A single turn carries every row of the set below to another of its rows. Some are shown first; where does it send the rows asked next?
k765: [-10 -43  -9 -20  56  -1 -58  19  11 -24  21  27   1   9   6 -17  29  -5
  18  31  33  42 -15 -32  30 -22]
k331: [-29  30  13 -26  19 -18 -32  20   1 -22  48  14  -3  11 -19  47 -10  -6
 -21  62 -26  11   9 -29  56 -16]
k766: [  7  62 -19 -14  14 -39 -21  -1  28 -55  40 -20 -18  -1   8  10   0 -13
  35 -12 -45 -31 -15  30  26  -9]
k288: [ 40  36 -11  30   8  20  10  30 -11  52  -6 -14 -59  48   2 -35  23   1
 -31 -26  10 -30 -31  20 -27  15]
k26: [ 19 -30   3  -6   5  20  51  -7  -5  -4 -57  39  15  17 -44   3 -13 -14
 -13 -20  15  -1  -1 -46   0  20]
k829: [ 26 -14 -34  -2  13  -7  -6   1   0 -43  13  16  -6  27  56  14  51 -27
  54  -4  15   5 -13  52   2 -40]
k944: [-44  -1  10  -3  24  -4 -11  52  -2 -19  16 -22 -31   4  10 -44 -14  -1
  25 -10   0  13 -16 -28 -83  31]
k760: [-17 -42  -9 -23  55   1 -51   3  -1 -22   5  37  -8  11   2 -15  19  -8
  28  36  33  49 -25 -28  19 -10]
k984: [ 49  35 -23 -36  23  12  -3 -22   4  19  37   7  26 -41   9 -46 -19  -3
 -20 -14  32 -33 -37 -11  33  40]
k289: [-36  -7 -41 -50 -48  16  47  44 -27  24  42 -16 -27  20  30  15   3   1
 -31  25  20  13  13   8  32 -10]
k920: [-16 -15   7 -54 -21  -7  54 -46   2 -13   9 -14  23  56  11  -4 -23 -11
  16 -21 -10 -42  19   5   4 -10]
k122: [-25  18 -27  31  22 -21   6  75 -34  35  62  -2  32   7   1   7   6 -14
 -22 -13 -20 -21  -8  23 -57 -17]
k118: [ 11 -13 -28  -4  15 -23 -17  -4  -1 -40  24  -3  -3  27  48   4  56 -22
  55  -3  26   8 -13  51  11 -45]
k910: [ 16  65 -15 -10  12 -30 -12  -1  21 -58  46 -20  -8  -8  18   0  11 -10
  24  -3 -62 -31 -20  18  25  -2]
k964: [ 32  -6  31  40  -1 -17  41  -5 -33  21  67 -31 -50 -30  -9 -14  32  29
  -1  13 -28 -22  -2  11 -24  16]
k133: [-42 -20 -56  14 -29  23   2  49 -16  30   4 -15  40  -2  45 -29   1  15
  11 -24 -22  -6 -42  -1   1  24]
k540: [  7   3  33 -15   5  55 -22 -10 -46  25   4 -46 -15  -4 -20  22  -7  -3
 -45 -40  22 -14 -11 -61 -16  -1]
k134: [ -5  20  19  44  -6   7  47 -29 -36  -1  16 -20 -18   4 -68  41 -14  -4
   4  27  20   5  10 -14   2  45]
k866: [ 11 -34  20  -2   1  41  -5   3 -51  52 -15 -27 -17  76  18   5   3  10
 -21 -23  28 -33 -30  -5   3  14]
k817: [ 13  12  -2  -5   8  41  33 -39  -7 -44  47 -12  24 -17 -16  -4  34  11
  29 -19  67  16  19 -31 -18   1]
k546: [  1  -1 -37 -22  -4  48 -11  42 -44  49  12  24  37 -41 -14  25 -34 -16
  10 -23  32  -1   0  25  19  -7]
k647: [ 47 -61  23  -2 -19  -5  56  16  -4  23 -11  21  -5   2  35 -19  43  18
 -29 -13 -28 -18  -9  -2 -11 -16]
k802: [ 17  65  16  28 -34  29   6   9  -5  31  -1 -48 -34  -5  -7  24  29 -10
 -70 -11   9   7 -15 -11 -27  -3]
k549: [ 24  22  48  30   1  -5  -4  16  -3   6  21  12  51  25  40  62  -6 -33
  -8  20  45 -23   4  31 -40   2]
k180: [ 19 -18  13 -18  20 -33  16  27  39  15  11  16 -45  21   6 -29 -52  23
 -25  42 -36 -39   0  13 -17   6]
k768: [-25  26   8 -22  18 -16 -41  29  31 -27  37  11   0  11 -13  50 -15  -6
 -18  50 -26  10   4 -25  62 -11]
k669: [ 34   2  16  40   5  11  11  30  30  -9  38   5 -25 -24   7  15  18  44
 -27  75  46  33   3   2 -18  10]
k916: [-19  33  14   9  11 -13 -26   9 -22  38  19 -25  65 -38 -22   6 -14 -10
 -22  12  11  25 -54  38 -21  34]

k331 moves to k910
k768 moves to k766
Where do these go?
k133 moves to k546
k289 moves to k984
k26 moves to k134
k669 moves to k180
k802 moves to k288

A single turn carries every row of the set below to another of its rows. Some are shown first; where does it send the rows asked next?
k651: [-16 -22 -13 -43   7 -26   7  52  -4 -14  22 -49  -9]
k444: [  2 -35   9   9 -49 -34  16  56 -30  34 -23  13   0]
k536: [ 13  48 -23 -23  19   1 -57  11 -23  47 -32  -6   0]
k223: [-18 -34  -4 -35 -12  -6  42  41  13 -34  -6 -10  -7]
k950: [ 17  38  -7  10  30  26 -48  -1 -13  24 -46  26  -1]
k520: [  6 -39  23  46 -25 -13   7  46 -25  17 -23  31  -2]
k405: [-10 -37  12  11  26  15  18  30  12 -51   1   0 -10]
k778: [-22 -30  12 -36 -38 -56 -40 -31 -12   6  -3 -21  54]
k460: [ 40  27   0 -17  13   0  -6 -52  38  24  29 -23  13]
k194: [  9  42 -27 -52 -16   0 -19  11 -12  45 -53  12   7]
k434: [-22 -40  25 -17 -43 -34 -20 -42   1 -15 -22  12  55]
k144: [ -9 -25   2   4  43  -6 -17  42  -4 -29  29 -40 -13]
k305: [ 11  34 -10 -16  -4  25 -11  -2  -1  21 -68  43   6]
k374: [-18 -27  22  -2  -4 -44 -69 -35 -20   0  10 -24  48]
k785: [ 40  29  -5 -32  -2  -3   4 -49  40  26  25 -21  13]
k90: [-17 -39  34  17  -9 -24 -47 -46  -4 -21 -10  10  50]
k771: [  8 -30  18  52  -1 -24 -26  52 -38  30   0   3  -6]
k207: [  3 -27   4  14 -24 -43 -15  63 -42  44   1 -13  -4]
k739: [ 40  23   5 -12   8  11   5 -57  44  14  21  -9  12]
k256: [ 39  24   1 -25  -5   4  13 -55  46  18  16  -9  14]

k374 moves to k778
k223 moves to k405
Where do these go?
k536 moves to k194
k256 moves to k739
k520 moves to k771

